In the rows, zero is written as 128.
Each named turn below is shown by a few rows before and after it. Which turns, in which order, take the first row of each later pair to the second? The first pair is answered.
U:
[173  92 101 126  93 146  91 119 153  82 126 134  87 174 168 164 203 169
  88 119 173 173 129 128] -> [162  96  89  73  91 169 117 135 150 126 147 132  92 173 167 134 207 162
  57 145 147 146 125 111]
[125  54 165 186 158 158 136 151 132 125  76 106 154 108 114 148 137 110
 151 101 154 148 132 108] -> [145  39 121 140 150 179 133 128 138 165  94 101 122 110  79 136 118 128
 139 154 135  98 129  97]
[153  82  85 109 122 131 146 100 143 113 123 122  86 124  91 110  98 111
 125 203  98  82  91 133] -> [ 97 126 159 122 133 122 191 176 120  98 118 130 162 118 162  89 145  62
 100 132 103 148  91 128]
[114 105 127 139  97 110 146 180 108 142 110 116 128  80  98 126 148 105
 129 129 112 120 118 139] -> [124  98 122 157  96 101 131 166 114 128 101 116 119  81  89 140 141 114
 143 125 122 121 119 148]
S:
[125 114 129 147 124 158 148 169 135 131 114 121 155 138 150 126 143 134
 124 117 134 151 115 101] -> [135  99 127 150 114 159 146 164 138 127 108 123 143 136 140 131 143 141
 124 123 136 144 112 101]
[153 101 156 105  79 109 151 123 123 114  98 126  95 122 127 147 186 165
  99 132 122 112 102 164] -> [107 163 170  92 115 100 155 138 110 124 122 131 139 135 173 128 189 131
  94 106 123 141 115 163]
[139 114 135 157 110 145 117 146 122 135 147 112 135 135 146 139 105 157
 136 115 122 144 115 126] -> [138 115 136 156 108 142 121 142 123 133 146 113 129 137 148 143 112 160
 136 112 123 145 114 132]
K:
[110 137 114 127 131 147 131 135 142 149 126 103 127 135 127 132 133 151
 136 143 140 138 139 130] -> [106 136 122 125 127 145 136 140 141 146 126 104 127 134 131 134 144 149
 133 138 141 140 137 133]
[134 137 109 101 135 125 135 125 117 142 130 131 117 109  85 107 103 106
 116 154  98  82 128 125] -> [146 128  84 124 144 135 108 107 132 136 128 127 109 124  86 122  91 135
 138 160 116  91 128 121]
[111 143 141 126 134 104 137 112 113 123 143 125 134 126 127 122 149 104
 134 118 131 135 130 140] -> [115 146 136 124 138 104 132 112 112 128 146 122 135 122 117 116 136  98
 135 129 124 125 133 135]
[153  96 136 144 101 147 116 151 121 118 119 119 130 109 133 122 147 135
 127 100 135 159 128 122] -> [147 100 145 133  98 142 127 157 113 122 122 121 134 100 130 113 146 121
 117 101 126 150 128 121]
H:
[139 138 110 120 142 132 123 128 131 137 133 124 144 128 111 119  96 115
 136 154 107 100 123 103] -> [140 137 112 125 144 129 120 125 130 133 131 124 145 126 110 121  93 113
 139 152 110 101 125 104]
[135 157 116 130 152  77 115 110 111 109 124 122 147 133 105 136 103 102
 149 132 126  87 149 138] -> [141 152  98 148 160  90 101 104 127 105 123 120 147 148 116 147 104 126
 162 132 143 105 148 133]
[114 159 129 103 132  87 109  85  95 133 138 115 104 135 136 125 143 118
 143 112 104  92 145 166] -> [118 158 125 122 137  85  95  80 101 123 130 114 106 139 136 135 135 123
 155 108 116 102 148 166]
[141 104 108 147 146 117 101 111 142 123 120 124 102 108 109 167 138 160
 143 125 143 135 111 141] -> [140 101 100 126 144 134 111 116 145 142 131 123  99 113 117 159 153 171
 129 136 142 132 105 135]
Then:
Between the rows of a pair lie two turns.
[125 126 140 123 115 115 136 125 127 118 121 135 148 131 137 128 139 106
 112 112 134 145 129 141] -> [129 134 124 115 121 108 123  99 131 118 131 137 131 140 133 135 133 114
 118 118 137 137 133 152] | U S
[137  94 125 148  99 118 132 115 140 116 116 132 108 130 108 137 149 139
 134 123 144 118 127 134] -> [127 106 117 110 105 133 149 132 133 152 133 129 123 126 110 110 143 123
 111 143 121 100 127 115] | U K
[ 94 169 163 123 145  96 142 148  86 129 131 132 182  94 102  96  76  38
 126 124  82  98 148 122] -> [147 108 139 198 128 104  97 118 114  86  93 124 149  97  60 138  49  85
 171 136 114 103 141 120] | H S
[130 101  95  99 136 117 109 104 122 181 138 105 105 119 136  99  74 131
  89 125  92 115 117 128] -> [139  91  88 127 136 127  93  89 142 159 131 108  93 142 158 128  99 172
 104 108 127 151 112 139] | K K
[137 123 132 129 113 115 114 101 112 120 131 139 109 140 136 149 157 127
 141 111 154 128 124 163] -> [112 158 135 119 142 115 115 125 101 138 146 137 150 137 148 122 132  92
 136 112 137 129 134 145] | S K
[102 137 141 128 123 162 109 214 149 135 124 117 140 139 153 132 159 153
 122 137 143 148 115 115] -> [131 118 138 167 113 131  78 172 153  96 103 118 106 133 120 164 140 164
 155 133 156 139 121 141] | H U
[133 102 185 137  98 116 176 185 100 119 105 125 149  85 112 105 126  77
 104 112  95 106 119 107] -> [170  70 157 141  74 108 153 126 117 103  96 128  80  93  79 138 131 121
 122 130 112  82 115 136] | K S
[120 117 123 134 122 134 135 121 112 121 113 105 140  77  69  85  66  81
 133 125  86 114 115 111] -> [118 120 125 186 138 136 111 124 125  93 101 104 156  92  94 107  65  95
 161  99 118 158 116 109] | U H
[110 161 131 102 104 117 141 142 108 113 110 161 125 127 180 128 171 132
 129  98 162 153 123 129] -> [109 163 138 105 103 109 141 142 105 106 108 163 126 122 174 127 166 122
 131  95 157 151 126 132] | H H
[131 104 152 144 115 141 151 144 141 113 104 130 126 123 152 141 168 154
 122  95 146 158 107 130] -> [157  96 109 149 127 142 111 101 154 118 110 125  99 130 114 152 121 172
 147 136 145 127 114 128] | S U
[124 124 150 123 106 101 102  78 112 136 122 125  66 140 123 174 136 157
 170 134 171 100 121 148] -> [ 91 146 154  66 117 134 148 142  94 197 149 121 118 128 141 119 135 117
 120 154 131  85 119 103] | U S
[127 120 145 130 149 115 104 146 138 110 126 101 165 110 138 129 155 129
 124 106 160 200 116 143] -> [118 130 156 103 147 105 122 160 118 128 132 102 177  89 118 103 134  89
 106 122 127 169 121 134] | K K
[133 141 147 150 137  81 110 112 112  98 104 125 133 103  96 129  84  85
 152 125 106 113 148 145] -> [139 139 138 161 137  81  95  94 121  88 102 125 118 117 106 146  97 106
 161 118 121 125 146 157] | K S
[117 149 101 126 147 128 128 135 139 150 151 120 140 135 140 126 119 119
 131 141 116 124 148  97] -> [144 114  94 143 127 137 122 123 151 136 135 120 113 139 128 145 131 151
 140 144 132 126 140 102] | S K
[ 64 149 136  92  94  87 127 155  61 120 100 148 182  83 132 128  76 107
 108 134  80 110 162 118] -> [ 95 127 118 150  95  73  79 109  82  78  79 148 149  95 113 172  60 144
 156 127 114 124 165 140] | U K
[157 112 127 105  89 125 120  58 128 122 136 122  60 156 117 147 133 166
 122 129 152 129 110 148] -> [118 146 146  54 102 140 163 116 103 169 159 121 117 140 135  91 129 111
  79 136 112 115 113 117] | U K
[145 150 147  98  99  85 152 105 144 159 145 111 101 134 103 138 110 132
 127 129 120 137 137 169] -> [133 169 157 115 113  75 143 109 141 147 145 111 122 139 118 139 103 121
 137 112 127 156 143 169] | S U
[120 104 178 110  88  95 158 104 100 112 111 132  83 131 141 159 204 120
  86  95 121 139 102 170] -> [144 113 131 164 124  79  81  48 118  89 108 124  77 142 106 182 124 128
 149 117 135 131 122 169] | S U
[136 103 106 101 105 188 156 158 150 153 102 141 100 131 111 103 152 136
 113 153 135 126  82 115] -> [141 105 110 101 107 164 150 149 138 151 101 140  99 112  77  94 117 107
 119 163 115  96  94 115] | H K
[105 172 154  94 119 109 158 122  96 142 149 159 136 126 130 110 151  87
 102 106 111 125 133 135] -> [132 142 160 178 121  99 120 121 108  94 113 151 148 114 101 137 106  89
 146  94 130 140 138 126] | S U
[118 138 129 141 129 106 119 106 131 105 126 130 151 127 127 131 122 111
 157 120 124 100 143 129] -> [117 135 112 112 127 123 128 106 134 131 138 128 147 128 124 119 123 118
 141 142 114  82 140 120] | K U
[128 123 146 134 121 117 136 145 119 123 118 118 133 128 136 135 142 114
 131 111 133 150 121 133] -> [128 124 139 133 129 123 134 152 118 131 122 115 146 121 124 124 119 101
 130 125 120 140 124 118] | S K
[114 152 150 127 131 128 134 135 107 143 130 135 138 117 131 115 128  92
 128 117 122 140 140 137] -> [141 125 126 147 129 145 117 130 122 146 121 127 131 116 104 120  98 106
 140 143 123 125 138 117] | S K
[170 121 108 171  87 150 111 113  80 138 108  96 119 116 150 105 100 145
 137 171 132 118 137 184] -> [146 139 125 148  90 163 143 150  69 158 120  97 150 115 182  83 125 130
 111 158 125 131 132 168] | H U
[143 115 125  87  95 119 145 101 110 135 133 126  82 119 113 133 161 139
 113 142 116  85 125 163] -> [114 157 130  75 119 106 142  97 104 138 149 131  98 132 142 128 168 126
 114 124 118 102 134 171] | K S
[131 127 133  70 116 163 138 161  96 138 131 141 143 126 119  84 180 114
  92 125 112 126 110 124] -> [155 113 148 140 113 107  93 119  94  73  99 143 122 112  80 123 142 102
 142 104 130 125 124 157] | H U
[123 145 113 149 138 126 114 163 144 126 148 147 143 126 118 147  90 127
 164 140 121 111 126 125] -> [124 140 109 151 137 141 116 162 153 126 149 146 138 140 137 157 113 151
 162 134 136 130 119 128] | H K
[135 142 145 112 135 200 181 136 129 162 150 138 123 103 155 100 120 103
 112 123 122 126 121 142] -> [154 133 160 171 130 152 145 104 128 101 121 144 106  93 125 136  92  94
 156 101 139 132 134 174] | H U
